The same turns and mirrors carry the whole set onto itself and the rows of a family onto each other. Which other rows belong to the same family as each row named below? List them in the order they appear above.
These 40 rows form 10 families of 4 rows each.
Z832: [-5 -2  3  5  5  7  3  3  3  6 10  7 -8  8 -3 -9  6]
Z618: [  9 -12 -11  10  -4 -11  -4  -2  -3   6   1   6 -21  -7  -7  -6  -6]
Z657: [ 17  -7  -8   6   8   1   3  -7  12   7   3  11  -3  13  -4 -15   0]
Z202: [ -3  -7   1 -11  -7   9 -11 -23   3  12  -9   3  -5   1   7  -5   0]
Z326: [-11  -4 -10 -16   2  -9 -10  -8   6   1 -10  -1 -20   1   7  -2   4]
Z176: [ -2 -16 -12   0   2 -10 -12  -3   7   6 -10   3 -26   1   3  -4  -8]
Z469: [  6  -1  -2  -7  -7  -7  -3 -22   4  10  -6  11 -12  14  -2 -18  20]
Z544: [  8  -1   0   1  -7  12   1 -18   8  13   1  10  -5  13   5  -7   1]
Z644: [ 10   4  -1 -16 -15  -3 -11  -6   1   6  -4   2   2   9   3 -10   5]
Z543: [  0 -17  -2  -2  -5  10 -12  -8   1  13 -11   5 -20 -10   1  -4  -1]
Z885: [-11   0   5  -5   4   4  -1  -6   2   4   6   3  -1   8   0  -9   6]
Z422: [ -2  -9 -13  -2   3  -5  -5   6   7   3  -5   5 -32   0   1  -2   4]
Z369: [  9 -14 -10  -8  -7   6 -20   2   3   1 -10  -2 -18  -2   1 -18  12]
Z193: [ 13  -5  -4   4  -6  -4   0  -9   4  12  -3  15 -23  12  -7 -18  19]
Z263: [ -1 -11  -9  -5  -5 -15 -12 -14  -6   3  -6  -1 -12 -11  -3  -6  -6]
Z586: [  6  -6  -3 -16 -14  -4 -18   2  -3   6 -11   0  -9  -5   0  -8   4]
Z537: [  0 -18  -7 -10   9  -4 -15 -11   4   4 -13   1  -7  -8  -2 -13  -1]
Z333: [  3   1  -7  -4  -6 -14  -4 -24  -1   3   1   2   0   5   1  -8  -4]
Z992: [  5   2 -12   2   2  -3   5   1  12   4   4   9 -23  16   3  -4   5]
Z950: [ -9  -9   2   2   6   6  -4   7   0   6   4   4 -15  -3  -4  -8   5]
Z516: [  6  -6  -8 -15  -9   5 -18 -10   4   0  -9  -4  -5   6   6 -19  13]
Z656: [ -1  -9  -2 -12  -6  -9 -12 -19   0  10 -13   7 -18   1  -3 -17  19]
Z177: [ 19   3  -3  -3 -15   0  -4   5   3   8   3   8  -6  13  -2 -10   5]
Z736: [  3  -1 -10   0   0  -9  -2 -16  13   5  -1   6 -10  22   7  -7  -6]
Z922: [ 16  -1  -9  -5  -9   8  -9  -7   9   1   0   2  -5  16   4 -20  14]
Z990: [ -7  -8 -10 -10   0 -12 -13 -17   8   4 -10   0 -12   9   9  -5  -7]
Z174: [ -1 -11 -20  -9  -2  -3  -5  -7  -5  18 -11   5 -16   0 -17  -8   6]
Z674: [-15  -7   4  -7   5   3  -8  -2  -1   4   1   0  -7  -3  -1  -8   5]
Z797: [  6 -13  -5  -1  -5  -6  -9  -7   0  11 -11  11 -29  -1  -7 -16  18]
Z78: [  6  -7 -21   0  -3   0   2  -4  -2  19  -4   9 -16   8 -19  -9   7]
Z332: [  8  -9 -13   9   1  -8  -1  -1  12   7  -1  10 -24  14   2  -6  -7]
Z101: [  4  -1 -19  -6  -4  -1   4 -14  -1  18  -3   8  -6  15 -15 -10   7]
Z373: [ 13  -1 -10  10  -5 -10   4 -11   2   5   9   9  -9   9  -4  -9  -4]
Z262: [ 12 -20 -10   6  10   0  -6   3   7   7  -5   9 -17  -5  -8 -13  -2]
Z58: [  5  -5  -5 -10   7  -3  -6 -21   9   4  -5   4   7   9   1 -15   0]
Z224: [ 18  -9 -11   2  -7   9 -10   5   7   2  -2   4 -18   8  -1 -19  13]
Z436: [ -4   7  -9 -12   1  -7   0 -13  11   2   0   3 -11  18   8  -4   5]
Z673: [ 16  -7  -5  -3 -13   0 -11  13  -1   8  -4   6 -17  -2  -4  -8   4]
Z947: [ 12 -11  -3  10  -5  14  -1  -4   6  15  -1  12 -20   3  -1  -5   0]
Z148: [ -4  -5 -18 -14  -4  -4  -4 -17  -4  17 -10   3  -6   7 -14  -9   7]

Which other rows belong to the same family as Z177? Z644, Z586, Z673
Which other rows belong to the same family as Z333? Z618, Z263, Z373
Which other rows belong to the same family as Z537? Z657, Z262, Z58
Which other rows belong to the same family as Z992? Z326, Z422, Z436
Which other rows belong to the same family as Z369? Z516, Z922, Z224
Which other rows belong to the same family as Z947? Z202, Z544, Z543
Which other rows belong to the same family as Z885? Z832, Z950, Z674
Which other rows belong to the same family as Z469? Z193, Z656, Z797

